Rotation paths and how fast each direction turns (degrees per step):
Each turn is a multiple of 5 degrees from 10 to 175, or 0.
Each row of a path follows its step; steps can be skipped.
path 1
step 0: [  3.3  -9.2  18.9  -2.9 -19.1 -15.5  -4.2   9.7  -4.4 -19.2   0.0  21.1
 -11.7   6.5 -21.1 -19.9  10.5  -5.2  10.2 -10.2 -15.9 -13.1 -20.5   4.4
 -30.2  -1.9  -1.6 -14.1 -11.8   6.7  22.8 -23.1  -3.3  -4.3  10.8  35.8
  -0.9  -7.6  -8.6  -3.0  11.5  -0.3  -3.5   0.6 -35.0  -3.4   2.5  12.5
  -8.1  14.7  -1.4 -10.1 -25.2   9.9  -0.5  -3.3  -9.2   9.9  -6.3   4.6
 -23.3   5.5  -9.3  11.5 -18.1 -18.5  -8.4  -5.4]
step 1: [  7.0 -12.9  16.2  22.7  -3.8   1.2  -8.5  11.9  16.6 -17.9 -21.8  -2.9
 -23.7  27.7  -1.0  -5.4   7.2  -2.9   8.4 -14.3   1.3   9.0 -13.8   9.9
  -0.7  10.8  12.6  10.6  -8.0   9.0  10.8  -2.1  20.8  23.6  -8.0   8.6
 -20.2   5.4   5.8  -6.9   0.4 -23.8  -7.6 -23.7  -8.8   1.0  -9.4  17.7
 -16.5 -10.8  10.0 -15.2   9.3   1.3  -4.4 -21.2   7.2 -25.0   8.8   8.6
  28.5  21.9   0.8 -15.4  22.3 -11.5   4.7  -9.2]
step 5: [  0.9 -30.0   4.4   4.6 -11.8  -1.9  28.4  19.0  -4.3 -15.9  -4.3  14.7
   7.3  13.5 -22.3  -7.4  31.1  -0.8   1.8 -13.7   3.7  -6.5 -17.3  -6.6
 -13.7   0.0 -10.8  -9.0 -15.0 -14.5  20.2 -24.9  -0.6  -7.4 -12.4  11.1
   0.6 -16.8  -1.5 -11.1 -14.0   3.5 -13.7   0.8 -19.6  -4.6  -6.5   1.0
 -16.9  20.2   6.0 -14.0 -18.1  -5.8   0.8 -14.1 -14.3  -2.6   4.8  38.5
  22.2  19.0  -1.7   9.9   4.4  -3.5  -4.2  -0.1]
step 7: [  2.2 -23.2   8.7  -7.7 -12.4 -15.3  18.6  18.3  -5.0  -2.6  -7.7  13.8
  -3.2  16.4 -18.3   5.6   9.2  -6.2  -8.7   6.8   9.4  13.2 -16.7  -2.1
 -12.5 -27.3 -16.0   9.4 -21.3   6.1  28.0  -8.9  11.1   3.4   4.8   8.7
 -14.3  25.7   0.7  -6.6   3.9 -19.4  -9.4 -17.4 -14.8 -31.0  -3.4  20.0
  -0.6 -10.1  -7.2 -24.2   7.0   7.2  -5.7   1.7  -8.2   1.3  14.5 -12.5
  22.9   6.7 -21.4 -12.0  14.4  11.1 -16.3   0.9]
step 8: [ -2.0 -29.7  21.3  13.4  -5.1  -5.8   6.9   8.0  20.4 -18.0   3.5  16.5
 -10.4  -0.4  -2.9   1.2  14.0  10.3   5.5 -15.9 -16.9 -11.0 -15.9  -3.3
  -4.6  -3.0  -3.6   2.3   2.9  13.8   3.9 -21.5  11.5 -29.9 -15.7  20.3
 -18.9 -15.0   7.8   8.3  -8.8  -1.5  -9.7  15.3 -24.1  17.5   8.6  18.0
 -12.7   7.6   6.8 -22.0   9.3  21.8   4.3  -9.0  18.6 -10.4 -18.8  14.5
 -15.8   5.5  -8.5   2.6 -10.4 -22.2 -19.2   0.5]
step 9: [ -0.6  -5.7  -4.4  17.7 -18.0  13.5 -10.4   1.6 -16.2  -8.9  -9.2  -1.1
  -8.0  28.4  -3.7 -18.0  21.0   0.2   5.6  -2.9  -1.8   4.9   6.0   4.3
  -9.2 -10.6   7.7 -19.8  -8.9  -3.7  13.7  -8.1   6.3  29.6 -31.8  14.7
 -13.8  21.2  10.8   5.9  -8.0 -11.6  18.0 -25.2  -6.7 -14.6 -15.9   9.9
  -5.2 -19.1  -9.9 -29.2  -9.2   8.1  22.2   2.9  10.3 -10.8   1.1  25.0
  10.1   7.2 -10.8 -15.4  15.9 -10.5  -7.3   2.5]
step 10: [  1.2 -15.9  28.4   9.4 -23.2   8.3  24.4 -12.5   3.1  -0.6  -2.1  25.4
   4.4  11.7 -25.9  -5.3  11.0   3.2 -17.6 -10.9   3.2  18.2 -16.3   3.3
 -12.6  -1.2 -16.3  -0.9  -3.3 -17.4   6.0 -23.4  -6.6 -16.6   2.1  26.0
   5.3  -6.8 -29.4  -0.1   0.6 -14.5  -1.5  12.8 -18.1  -0.6   6.0   2.4
  -7.7  -5.2  24.8 -24.1 -10.1 -14.5  -8.0 -10.4  -1.2  -5.3   0.2  -8.4
  13.7  10.2 -28.4  -7.7   2.0  -1.7 -18.8   4.8]
step 11: [-13.6 -16.3   8.8  -7.3   9.2  11.0 -18.3   7.4  14.2 -11.5  -5.5 -13.8
 -14.8  22.6  -1.7  -4.9  10.5  -8.9   6.0  -6.8  -8.6   0.1 -30.3 -15.3
  -1.9  -1.3  -7.1   7.6 -20.2   4.3  40.6  -3.6  17.5  -7.4 -15.2  12.8
 -17.6 -13.0  18.1   1.6   3.2   5.4 -13.5   3.6 -20.2  -0.6 -12.0  -0.6
 -11.2  -8.2  -8.7 -42.7 -10.1   1.0  21.8   0.6 -13.6 -31.3 -10.1  12.6
   1.5  -5.6   6.6   5.0   4.8  -0.3  -3.0  -7.7]
step 13: [  1.0 -27.8  14.6   2.4 -18.9 -29.3   1.7  12.9   8.1  -7.8  -9.5  16.9
   6.1  12.7 -17.1  -3.1  13.7   3.3  -0.7 -11.6 -25.1  -1.5  -7.3  -0.2
  -8.3  -5.1 -21.6 -17.6   6.6   4.0  33.5 -23.4  -1.6  -2.6 -18.0  14.2
  -1.2  -9.8  -6.9  -8.2   6.7  -2.3   0.4  -4.1 -17.0  20.4  13.1  25.7
 -14.1  -7.0 -18.8 -22.6 -10.9  -3.3  -9.2  10.9   2.4  -6.4  -4.2  13.9
   6.2  16.6   8.0 -12.1  -5.5   7.6 -32.1  -5.5]
step 14: [-14.5  -9.3  -0.3   9.7  -4.1  16.9  -1.4  -5.2  -5.8 -34.0  -4.9  -7.9
  -9.2  28.8   1.3 -10.1  -7.4  -4.4   8.3 -13.8  -4.3  13.7 -15.2  -3.8
   2.2  -9.0  14.0  -8.8  -1.1 -11.2   3.4 -10.8   6.2   0.7 -14.2  23.9
 -25.2   8.8   0.0  -2.6 -20.0 -20.5 -12.3   0.2 -18.8 -10.7 -28.3  11.2
  -9.4 -24.4  12.6 -20.5  12.9   9.5  -4.0 -15.8  25.0 -32.3  -8.6  -2.8
   0.9  -5.7 -18.2  -6.0  -3.9 -14.9  -5.8  -0.4]
step 15: [  7.2 -23.1  34.7  10.6 -37.0  12.7   4.5 -10.4  -1.6   1.5  -6.9   6.5
   9.1  14.9 -15.6   0.0  20.3   8.6 -13.1   4.7  14.5  19.2   2.8  -2.1
 -17.3 -25.7 -12.1  16.1 -10.7 -16.6  13.7  -3.1  16.3 -13.2   1.4  18.5
  -9.9   6.9   8.7   4.6  -2.0   1.8   1.3  -4.3 -23.9   0.1   2.4  12.0
   3.9   0.5 -17.3 -24.7  -7.5 -10.0  11.7   9.3  -5.5  17.4   9.7  23.9
   2.4  -5.6 -17.6  -3.3  21.9  -1.4 -18.4  -0.6]
Directions:
[-2.1 -4.1  4.4 -3.9 -4.8  5.0  1.6 -5.1  0.3  2.2  2.8  1.0  1.2  2.5
  0.7  4.7  0.1 -1.8  5.8  2.2 -0.1 -0.5  2.0 -3.1  3.4  1.3 -0.5  6.3
  4.8 -6.9  1.6  3.7  6.0  2.4  2.0 -1.5 -1.6 -0.7  0.6 -5.5  4.5  0.5
  2.8  2.2 -1.4 -2.7 -3.5 -1.5  6.4  1.1  0.3 -5.7  5.3  0.1  1.0 -1.5
 -7.0 -2.4 -1.4 -7.1  1.7  1.1  0.6  5.5 -0.7  0.9 -1.2  2.8] => 85
[ 4.0 -2.7 -0.9  2.9  3.2 -2.3 -2.6 -3.2  4.7  5.4 -0.7  2.4  2.5  4.0
  0.3  1.7 -3.3 -1.8  0.7  5.1  2.8  3.2  2.4 -3.2 -1.3  4.0  0.1 -0.8
 -2.9 -3.9  3.5 -1.0 -4.0 -6.9 -2.7  4.5 -1.2  1.9  0.7 -5.5  2.7 -0.5
  2.4  1.1 -1.6 -3.0  0.9  1.3 -0.7 -1.9 -0.5  0.5 -4.8  2.8  2.3 -0.3
 10.8  4.8 -2.6 -4.0 -3.9  4.3  2.6  7.2  0.0 -0.8  6.3  0.8] => 175
[-4.4 -3.2 -0.8  0.1 -0.6 -0.8  2.8 -4.4  1.4  1.2  2.0  5.5 -1.2  0.0
  2.7 -3.0 -0.8 -0.5 -8.9 -0.3  0.4 -5.0 -0.8 -3.4  3.8 -0.5 -2.0  0.6
  0.1  2.2  4.4 -8.4  0.3 -1.8 -4.4 -1.3  0.3 -0.9  0.3  1.6 -3.0 -4.6
 -2.0 -0.7  1.0 -3.9  1.7 -4.8  7.9 -2.3 -2.0 -6.8 -1.2  1.8 -0.8  7.6
  2.7 -5.4 -3.1  3.0  3.8  1.8 -3.2 -0.7  4.0 -5.7 -0.3  2.7] => 10
[ 2.3 -1.7 -1.6 -8.0 -2.3 -0.5 -0.6 -1.6  3.1  5.8 -2.6  0.4 -2.2  1.7
  2.0 -3.5  2.1  1.1  7.9 -3.4 -1.7 -3.5  4.7 -1.4 -2.4  2.5  2.1 -1.8
 -2.8  2.1  1.1  0.9  0.1  0.8 -1.7 -2.4 -2.0 -2.2  0.5 -2.4 -7.7 -5.8
 -1.4 -0.6 -5.4  2.2  4.2 -8.0 -6.5 -6.3  0.6  1.7  0.7  0.9 -2.0  0.8
 -2.8 -4.5 -0.9 -0.4 -4.9 -6.4 -1.5  4.6 -2.0 -2.1  1.5 -2.1] => 135
[ 2.2 -4.0 -3.9 -2.2 -2.1 -1.1  1.9  4.2 -2.0 -2.0 -2.7 -0.9  0.9 -0.3
 -1.5  3.8 -2.2  1.4  0.1 -2.7 -4.2  2.5  1.8 -1.2 -0.5 -2.4 -0.3 -1.3
  8.0  5.2 -0.7  2.2  8.1 -2.4 -4.0  1.2  2.1  3.3  2.4 -0.7 -5.2 -1.0
  1.8 -2.4  0.5  0.9  1.9  2.3  1.4 -1.7 -5.5  5.5  8.7  3.2 -0.7  1.4
  9.9 -1.4 -3.1 -4.7 -1.3  3.2 -0.6  0.5  0.6  2.3 -6.7  4.3] => 65
[ 6.9  3.0  3.8 -3.4  0.0  3.8 -1.8 -1.9  4.1 -0.8 -0.7  7.0 -0.8 -0.3
 -2.9  0.4  0.0 -0.4 -3.1 -2.1 -0.5  2.3 -2.3  2.4 -2.1  0.6  2.0 -0.4
  5.8 -5.9 -1.4 -4.3 -0.9 -2.9 -0.3 -6.5 -2.9  0.2 -2.1 -1.6 -4.2 -5.0
 -8.6 -0.6  2.6 -0.1 -2.3  0.0 -3.5  7.6  1.3  0.8  4.6  0.5  1.7 -0.1
  1.0  1.5 10.3  0.4 -2.4  2.1  1.4  1.1  2.3 -2.4  0.7  5.9] => 155
[-2.4  0.9  0.2 -4.8 -3.2 -1.1  0.1 -2.1 -5.5  1.0 -0.9  2.3 -0.5 -2.4
  2.9 -4.2 -6.2  4.5 -3.2  0.8 -3.2  4.7 -6.7  0.3  3.4 -3.8 -5.1 -9.0
  1.9 -1.6  4.9  4.0 -4.1 -1.0  1.4  1.7 -3.5  4.7 -2.6 -4.4  1.6 -1.1
  0.4  0.3  3.7 -1.8  0.7 -0.5 -2.5 -1.5  2.4 -1.3 -3.2 -5.2 -1.0 -1.0
  0.1 -6.0  0.4 -5.3 -2.9 -2.0 -2.2 -2.2 -6.6  4.1  1.4  4.9] => 100
